Named moves (each a turn or a mirror), then the moves between two rows, first move first; the first pair answered:
j957 (before |-> after):
[  6  -9 -16   5 -17   3   9  14  18  27  -1   7] |-> [13  5 -9 -8  8 10  4 13 22 31 10  8]
[ -1  14   2   7   0  12 -21 -17  -7 -14  18  15] |-> [ -6   7  -4  14 -14  11 -19 -17  -6 -16  12  15]
[ 15 -17  -1  -7 -11 -32   8   9  27   8 -11  -7] |-> [ 14  -6   5 -19   9 -23   4   7  32   6  -5  -6]
[-17 -16 -11  14 -33   2  16  11   3  22 -10   3] |-> [ -9  18  10 -19  26   8   2  11  15  28  15   2]
j881 (before |-> after):
[-13  -4  35  -6  16  -8  -4   5  -8  15 -23  -1] |-> [-16  -8  33  -3  16  -3   0   3 -10  13 -20   1]
[  1   0 -13  12  49  40  -2 -48  -4  -3  20   5] |-> [ -7  -6 -21  26  25  53  -7 -45 -11  -5  16  16]
[ -9   0  14  -7  13  -8   4  22   1  39  -6 -13] |-> [-12  -8  15  -5  19  -6  11  14   0  41  -4 -16]
j709 (before |-> after):
[ -4   0  19 -17  31   0   6  20  14  29   0  -7] |-> [-23 -13  26  -7  15  -5  16  19   1  32  -8  -6]
[ -6  -3  16 -10   1  -2  -7  -2   0 -10  16  -8] |-> [-13  -6  14  -8   3  -2  -4  -8  -4  -9  17  -5]
[ 13 -21 -24   2   9   0  13 -19  -7  -8   9   3] |-> [ 20 -14 -27  -8  18   2   6 -12   2  -9  10   5]
[-24  25  10   1 -37   7 -31  34   1   1 -11  12] |-> [-28  20   5   7 -44   8 -23  31  -4  -2 -14  14]
Pairs:
Between the rows of a pair lie 2 to 3 moves.
[-13 -25 -11  23 -39   6  22  13  17  12 -21  -2] |-> [-26 -23  13  17 -26  -3  26  18  11  18 -28  -8] : j957 j709 j957
[  8  24  23 -13  17   0 -10  14 -10 -15  12   5] |-> [ 18  20  17 -12   9 -13 -12  17  -5 -18   2   3] : j957 j881 j957
[  4  31  -7 -26  30 -15   4 -10   3 -17  11   3] |-> [ 13  30  -9 -24  21 -20   0   0   8 -17   4   1] : j957 j881 j957
[ 13  21  25 -10 -44  -7 -34  29  -8  -5 -34  22] |-> [  6   9  43  -9 -35 -26 -20  24 -17  -8 -45  11] : j881 j709
[-17 -25  -1   8  19 -28  27 -25 -10 -20 -17 -17] |-> [-28 -20   1   9  23 -15  29 -33 -17 -18  -9 -11] : j957 j881
[ 25  21 -12 -23  25   5 -17  13   9  -8  10  -2] |-> [-18 -16  21   4  -8 -17   5  13 -28  -6 -25 -11] : j709 j709 j709
[ 18  19  -3 -14  44  14  -5 -22   6 -20  26  -4] |-> [ 17   2 -38  11   3  25  -1 -26   1 -27  24   7] : j881 j957 j709
[ 18   6 -31  17  17  -7  23 -53 -28  -3  37   3] |-> [ 41  26 -50   8  -3   6 -10 -29  -8  -4  37  15] : j881 j881 j709
[ 26   0 -35  26 -20   7   2  -6  23  10 -19   0] |-> [ 26  18 -18   3  33  16   1 -17  28  13   4  -2] : j957 j881
